Named turns come first, each shown by rows before and after it. Which turns, in which order, take the first row of each pair that follows to the second? Write the first one first, as in the answered first pair.
M:
[-3  0  3 -4  7 -7 -3  6  8 10  5 -7 -5 -9 15  7  7] => [-2  2  9 -8  4 -7 -3  8  9  8  3 -5  3 -5 12  9 11]
[ -2  -4 -10   8   3  -4  -4  -8  -4  -3   3  -7  -4  -3  -3   0  -9] => [ 1 -7 -8  9  6 -3  1 -4  0 -1  1 -9 -9 -2  5 -2 -5]
[ 11   1   8  10  17   1   5  18  13   0  -3 -12  10  -2  -7   8   5] => [  8   1  13   6  16  -3  -2  19   9   0   0  -5  17  -5 -14   3   7]
Q:
[  7 -15  21  25  30  -3 -16   9  10 -10  -1 -19   3   6  13  -3   2] => [ -5   1  20  10   8 -12 -28   5 -14 -10  17  -9  18  13 -11 -10  -6]
[ -3 -15 -29  -4   0  16  -3   5  23 -20  12 -26 -19   0  13   8   0] => [-11  -5 -29 -14 -13   9 -16  -7  -3 -20  29 -22 -10   4 -10   4 -13]
[ -4  -8  11 -18   6   6   2  -6   6  13   7   6  18   3   4  18  17] => [  6 -22   2   2  25   8   3 -10  11   3   2 -10   5  -5  16  13   4]
[  4   5  -3 -14 -14   2   4   0  15  16  -6   0   4  -5   2   6  19] => [ 15   0  -9  10   1  -2   0  -4  17   6  -5 -20 -11 -14  10   2   3]
A:
[  7  -7  10  12  16  -2 -18   7   0 -11   7  -7  -4  14 -13  -1   5] => [  6 -11   8  -5   9   8  -1  10  14  -2  -6  -4  -9   8   5   8  17]
[-12  -7   1  -2  -1  -1  -5 -26  -6  22 -15   3  -4 -20 -13  -1   8] => [-10  -3   1   7   6  -8  -9 -23 -10  21 -12  -2   3 -18 -17  -1   5]
[ -6  -2  -2  -5   4   1  -1  -9   0  -4  -2   0   7 -10  -2 -10  -2] => [ -2  -4  -1  -1  11   1  -6  -5   2  -2  -9   4   4  -8  -2 -10   1]
Now pairs of rows:
(2 to 3 turns a pair)
[ 10  23   2 -32 -28  17 -19  15 -25  17  14  18   1   5 -43   5   3] => [ 20  16 -12  -1 -12   5 -30   2 -36  -1  16 -16  -8  -1 -44  -8 -24] => Q then Q then Q
[  3  17  11   2   1 -22 -13  -5 -25   7  10   0  19   9 -25 -21   3] => [ 20 -13 -10  18   7  -2   8  -3  12   4 -10 -21 -15 -16  26  -9   9] => A then A then Q
[  3 -29 -16  20  27   8  13  17  35  -4 -21 -10 -26 -13  43  13   2] => [-13 -16  -2 -25  -1  17  20  25  32  22 -19  28  -6  -3  33  22  27] => Q then Q then Q
[-16   8  -9 -34 -32  13   0  -7  -1  15 -10   7  11   4  -4  12 -18] => [  4  -9  -1  11  28   5   1   6  31  -1 -25  -4   3   3  29  14 -11] => A then Q then Q
[  0   1 -23  -7 -27  15   5 -13  -1   3  -5 -26 -21 -11  26   9 -26] => [-18  23   7 -29 -32   2  -9  -4 -25   9  12  15  17   7 -14   3  -9] => A then Q
[  5  11  13  20  38  -9  -3   5  11  -6   3 -15  11   5  -1  -8   9] => [ -7  22   3 -10 -14  -7  -9 -13 -16   7  20 -14  12   1 -27 -12 -13] => A then Q then Q
